128 stands for zero in the data rows.
How far apart are the two rows of each pair, measured in a hidden way? 0 means very close, and 30 very far. Two or three weighted sums of its numbers give each row a place; it is the straight-line distance between the places.
[124, 148, 100, 124, 130, 139, 88, 110, 123, 143]
[137, 87, 134, 190, 185, 176, 144, 203, 81, 82] ~ 12
[131, 110, 135, 204, 185, 177, 150, 197, 88, 91]
[109, 111, 120, 110, 151, 147, 112, 82, 96, 112] ~ 24
[117, 132, 104, 127, 117, 133, 98, 134, 133, 156]
[135, 84, 117, 183, 178, 166, 149, 195, 80, 79] ~ 11
[123, 84, 94, 112, 163, 160, 156, 124, 84, 83]
[154, 157, 188, 110, 98, 74, 140, 117, 160, 131] ~ 1
[116, 149, 94, 109, 131, 139, 84, 104, 122, 144]
[141, 183, 171, 109, 96, 85, 142, 126, 177, 140] ~ 9
[118, 123, 104, 107, 138, 148, 110, 102, 110, 136]
[117, 107, 94, 168, 178, 147, 169, 157, 90, 78] ~ 29
[121, 157, 98, 107, 125, 141, 75, 116, 134, 157]
[107, 121, 105, 113, 138, 149, 92, 99, 102, 137] ~ 16
[114, 97, 97, 108, 153, 159, 140, 107, 100, 109]
[142, 163, 184, 105, 97, 83, 134, 119, 163, 127] ~ 6
[123, 123, 109, 126, 102, 122, 103, 147, 156, 157]
[154, 146, 180, 110, 94, 88, 138, 129, 164, 129] ~ 8
[176, 176, 186, 160, 95, 78, 159, 91, 169, 122]
[124, 85, 110, 173, 173, 158, 151, 157, 81, 82] ~ 12
[133, 126, 155, 88, 90, 91, 125, 131, 152, 150]
[117, 89, 93, 112, 161, 160, 161, 117, 93, 70] ~ 7
[135, 87, 123, 193, 180, 172, 152, 198, 86, 93]
[128, 116, 117, 115, 95, 122, 121, 148, 143, 172] ~ 12
[130, 83, 114, 181, 175, 172, 154, 184, 75, 75]
[124, 130, 100, 133, 112, 141, 95, 139, 146, 168] ~ 22
[115, 94, 105, 147, 165, 160, 160, 142, 89, 90]
[138, 104, 138, 197, 179, 181, 155, 201, 89, 81] ~ 28
[119, 147, 101, 119, 116, 133, 83, 127, 143, 150]
[173, 183, 186, 162, 97, 80, 152, 90, 170, 120] ~ 9
[112, 92, 112, 114, 155, 155, 126, 87, 103, 90]
[141, 150, 187, 118, 98, 89, 143, 122, 166, 134] ~ 10
[136, 104, 130, 126, 85, 107, 119, 147, 139, 172]
[117, 114, 105, 114, 137, 146, 116, 125, 113, 125] ~ 12
[144, 140, 179, 117, 92, 82, 136, 124, 164, 143]
[157, 162, 186, 136, 97, 79, 147, 104, 168, 127] ~ 1
[128, 150, 97, 88, 129, 136, 79, 110, 128, 145]
[137, 82, 133, 202, 182, 181, 148, 208, 83, 80] ~ 5
[118, 142, 92, 110, 119, 136, 99, 127, 134, 157]
[123, 138, 96, 123, 115, 137, 100, 124, 137, 159] ~ 4
[112, 151, 108, 104, 124, 133, 98, 112, 131, 163]
[171, 176, 191, 164, 97, 77, 155, 86, 169, 108] ~ 13
[147, 138, 172, 106, 97, 90, 139, 146, 163, 133]
[94, 119, 98, 102, 143, 153, 113, 96, 108, 114] ~ 9
[123, 100, 111, 174, 179, 155, 163, 168, 97, 74]
[106, 109, 112, 101, 149, 156, 123, 94, 101, 113] ~ 14
[110, 102, 105, 102, 152, 156, 125, 106, 107, 99]
[138, 147, 170, 112, 92, 85, 140, 122, 158, 136] ~ 6
[109, 102, 100, 101, 148, 156, 128, 91, 97, 106]
[112, 139, 103, 113, 135, 144, 94, 100, 109, 163] ~ 7
[139, 88, 131, 125, 88, 113, 126, 148, 139, 159]
[120, 140, 110, 112, 118, 130, 96, 127, 138, 165] ~ 13
[122, 84, 95, 146, 170, 156, 166, 152, 88, 81]
[119, 94, 99, 160, 176, 140, 169, 163, 76, 70] ~ 20
[133, 125, 148, 113, 99, 101, 118, 137, 143, 165]
[121, 127, 119, 133, 109, 124, 91, 121, 150, 144] ~ 6
[165, 196, 188, 155, 97, 84, 155, 86, 178, 122]
[127, 102, 101, 163, 175, 163, 160, 181, 75, 81] ~ 17
[138, 87, 126, 198, 183, 182, 151, 206, 91, 84]
[107, 158, 98, 125, 113, 133, 106, 124, 157, 181] ~ 11
[114, 98, 103, 135, 170, 148, 161, 121, 95, 75]
[154, 168, 183, 123, 94, 78, 140, 112, 168, 112] ~ 14
[132, 118, 132, 118, 98, 110, 115, 138, 156, 164]
[140, 156, 165, 84, 96, 81, 140, 129, 164, 147] ~ 15
[134, 143, 161, 85, 91, 88, 148, 144, 157, 135]
[115, 126, 102, 107, 134, 143, 80, 86, 111, 145] ~ 14
[141, 161, 178, 100, 97, 74, 148, 127, 167, 148]
[116, 145, 95, 110, 118, 145, 86, 130, 135, 151] ~ 19
[113, 112, 103, 124, 140, 144, 108, 100, 114, 126]
[123, 91, 106, 175, 177, 159, 161, 179, 80, 79] ~ 16
[129, 120, 133, 123, 96, 107, 113, 138, 150, 169]
[146, 168, 178, 130, 92, 78, 133, 119, 165, 140] ~ 11
[113, 144, 106, 116, 118, 134, 98, 117, 140, 163]
[136, 125, 149, 104, 93, 94, 128, 144, 149, 157] ~ 11
[169, 182, 188, 170, 98, 80, 151, 92, 171, 125]
[129, 118, 118, 133, 97, 118, 118, 139, 152, 169] ~ 9
[127, 124, 133, 101, 89, 106, 128, 143, 143, 163]
[115, 155, 93, 123, 115, 139, 109, 132, 148, 177] ~ 15
[124, 165, 169, 101, 95, 82, 141, 133, 165, 147]
[118, 104, 100, 134, 165, 158, 151, 141, 86, 80] ~ 4
[135, 96, 124, 197, 181, 179, 153, 202, 82, 86]
[130, 140, 173, 99, 96, 83, 139, 140, 165, 151] ~ 16
[122, 94, 104, 159, 170, 157, 149, 144, 87, 72]
[109, 128, 115, 123, 142, 150, 91, 93, 109, 138] ~ 18
[126, 112, 117, 145, 106, 128, 98, 134, 140, 158]
[123, 91, 111, 180, 174, 172, 158, 188, 78, 80] ~ 21
[108, 142, 100, 122, 105, 132, 107, 130, 159, 172]
[157, 167, 184, 136, 96, 81, 150, 105, 163, 123] ~ 15
[128, 83, 108, 187, 179, 155, 159, 176, 83, 76]
[104, 136, 113, 111, 142, 147, 86, 81, 109, 129] ~ 17
[142, 146, 166, 124, 94, 98, 133, 135, 158, 157]
[98, 119, 112, 101, 150, 150, 115, 91, 103, 131] ~ 9
[102, 123, 113, 111, 141, 149, 95, 77, 100, 136]
[125, 151, 93, 98, 133, 144, 82, 109, 121, 171] ~ 18
[113, 96, 91, 101, 151, 168, 144, 108, 96, 94]
[113, 83, 97, 101, 152, 167, 150, 98, 98, 101] ~ 5
[148, 160, 173, 120, 96, 88, 145, 120, 159, 137]
[156, 183, 183, 142, 99, 84, 151, 105, 180, 129] ~ 4
[126, 151, 103, 111, 121, 126, 79, 113, 138, 150]
[140, 85, 131, 204, 185, 176, 158, 202, 86, 86] ~ 10
[156, 153, 181, 120, 97, 82, 135, 118, 167, 141]
[163, 164, 181, 145, 98, 82, 148, 114, 171, 139] ~ 1
[140, 140, 162, 83, 92, 87, 143, 153, 155, 141]
[141, 148, 178, 107, 95, 82, 137, 125, 163, 138] ~ 7
[110, 109, 116, 119, 144, 150, 116, 81, 100, 137]
[132, 69, 109, 182, 175, 164, 169, 190, 72, 74] ~ 15
[169, 178, 173, 147, 95, 83, 148, 98, 163, 129]
[139, 161, 170, 90, 98, 81, 139, 133, 166, 147] ~ 9
[145, 137, 176, 114, 97, 85, 139, 128, 163, 132]
[113, 133, 102, 120, 99, 131, 123, 150, 151, 162] ~ 12
